In the rows, 128 means zero.
One turn moves every row onto another: examples first, then more rows asked:
sop: [133 152 154 133 130 141 112 117 117 180 100 120 123 138  91 130 130 123
 125 125  98 133 125 107  72 112 109]
nodu: [123  75 191 112 133 147 155 146 129 152 107 150 120 149 141 122 132 123
 141 128 132 110 127 108 153 135 139]
pel: [163 152 141 132 100 134 113 133 110 155 135 133 131 127 121 164 127 157
 156 108  85 135 119  86 106 126 109]
bame: [163 155 142 131 133 133 117  94 126 160 128 123 112 121 132 152 109 153
 157 117 139 150 134  79  74 138 133]
lege: [123  71 189 114 147 148 152 133 130 158 105 151 117 143 144 124 131 114
 135 131 141 124 144 107 144 136 146]
pes: [149 159 163 145 131 149 119 116 124 189  92 124 116 144 104 151 117 137
 125 124 104 136 127 100  71 101 120]
fesog: [124  80 185 116 145 139 154 135 130 157 104 147 117 146 150 122 129 112
 132 134 142 123 150 106 147 139 143]
fuv: [162 144 145 112 110 118 109 135 112 162 128 120 135 128  93 148 136 159
 153 121 100 136 104 101  88 139 131]
mubi: [155 146 145 128 106 126 110 128 108 165 133 124 122 149 114 149 112 167
 170 120 108 124 104  90  80 131 117]
naf: [176 152 157 130 113 146 120 139  95 166 123 134 127 138 105 172 128 171
 149 127 103 143 108  83  97 118 111]
tikuv: [131 157 152 148 132 146 116 105 117 182 108 127 108 148 116 136 105 134
 142 123 114 129 130  93  64 110 107]
nisof: [133  74 185 113 142 140 153 146 124 152 119 150 114 139 148 135 131 131
 145 134 143 121 129 100 157 145 153]
rabus: [133  74 183 111 135 132 155 144 130 147 114 150 119 143 151 136 133 127
 143 138 142 120 125 102 156 145 150]
Tiko: [137  76 179 106 137 127 151 143 127 148 115 148 124 141 151 129 131 130
 144 131 141 122 140 104 156 150 151]
vipo: [177 143 153 124 138 154 122 104 118 151 130 129 119  97 117 178 127 144
 147 121 125 153 128  73  88 139 127]
zir: [160 131 157 124 110 156 112 138 100 163 127 128 129 131  96 172 127 156
 155 123  90 123 101  85  88 130 103]
Zagif: [183 140 146 113 108 123 111 137 110 140 131 137 124 137 102 150 126 155
 165 130 101 119 106  87  95 117 114]
zus: [134  75 188 113 139 137 154 139 130 153 117 147 119 136 151 132 133 128
 140 131 139 115 136 104 156 152 152]
Bisu: [125  67 190 111 135 143 148 148 121 157 111 149 123 154 134 122 131 123
 146 132 131 114 127 109 146 135 140]
vug: [178 161 155 128 136 134 122 105 131 168 113 121 118 116 120 165 121 154
 139 120 128 158 134  85  81 126 150]
salu: [185 153 143 122 143 135 123  97 132 138 121 137 109 110 123 152 121 128
 144 129 132 147 142  77  87 118 129]
Nefu: [127  76 188 114 143 148 160 137 135 151 105 151 117 139 149 123 131 119
 135 129 142 117 139 103 150 136 146]
Vagov: [154 158 162 146 131 162 125 120 104 177 100 135 116 142 107 161 122 142
 127 126 107 143 129  86  85 101  99]
guro: [127  77 183 119 144 140 156 135 134 152 105 152 116 143 150 129 132 114
 132 138 145 122 132 104 150 138 145]
kipur: [163 161 139 136 124 142 121 102 126 151 125 133 120 105 134 166 123 136
 142 105 108 158 145  80  99 126 119]
vena: [128  73 191 117 131 137 151 150 122 159 111 149 118 149 142 128 131 127
 139 132 128 108 131 107 155 145 143]
Litaz: [123  79 188 123 149 147 152 138 128 159 109 151 108 141 148 128 132 116
 134 135 144 122 137 104 154 136 147]
tasu: [138  66 186 104 140 137 149 140 127 150 118 149 123 140 144 129 132 129
 148 131 143 126 133 101 150 147 152]
fufir: [138 148 141 146 120 156 113 116 140 181  96 142 110 141 102 155 113 127
 137 126 104 135 123  81  74 112 108]
gizu: [160 141 135 127 102 137 105 134 133 169 117 143 123 140  99 166 119 159
 163 127 101 130 103  78  90 128 118]
kug: [122  74 183 117 132 139 154 149 126 157 105 152 118 154 143 128 132 121
 139 138 131 111 123 109 152 136 139]
Ket: [142 143 162 143 139 171 121 110 114 171 104 130 113 124 104 160 123 119
 128 124 103 134 130  85  71 113  99]
kede: [123  73 184 114 132 134 150 151 121 157 109 148 125 157 141 120 129 124
 140 135 127 112 133 111 151 138 138]
pota: [168 149 133 128 128 144 114 103 149 161 115 142 114 114 116 169 116 143
 150 125 127 154 129  69  84 132 132]
sigib: [137 157 149 151 116 153 119 117 116 169 110 135 121 132 119 150 121 126
 133 110  84 135 139  90  91 104  95]
vebup: [133  74 187 107 134 141 156 146 131 148 113 151 121 141 145 127 132 130
 145 126 138 117 128 103 154 144 149]
femov: [163 156 145 120 142 130 119  98 133 159 114 120 122 104 113 147 132 133
 132 118 130 160 139  93  79 136 142]
nek: [123  75 192 122 143 144 155 136 129 160 108 148 115 141 149 129 129 115
 131 132 136 118 145 106 147 142 143]
deda: [170 151 158 124 107 129 112 138 114 175 117 123 130 143 102 163 122 171
 152 123  98 135 103  98  87 122 132]
Befen: [180 161 155 136 136 153 128 110 111 162 116 136 118 119 123 175 127 153
 137 122 126 164 136  74  90 122 121]
Zev: [122  72 189 118 135 145 151 151 120 159 112 152 111 153 140 126 132 128
 142 135 133 110 125 106 155 137 140]
puvob: [152 147 155 140 131 147 119 115 116 162  99 138 110 144 102 134 121 114
 134 131 101 119 129  92  78  90  96]

zir -> vipo
deda -> vug
And these:
bame -> tikuv
fesog -> kede
puvob -> Zagif
rabus -> guro
Vagov -> naf
fufir -> gizu
zus -> nek
kipur -> sigib
sop -> fuv
Litaz -> Zev
Bisu -> tasu
vebup -> Nefu

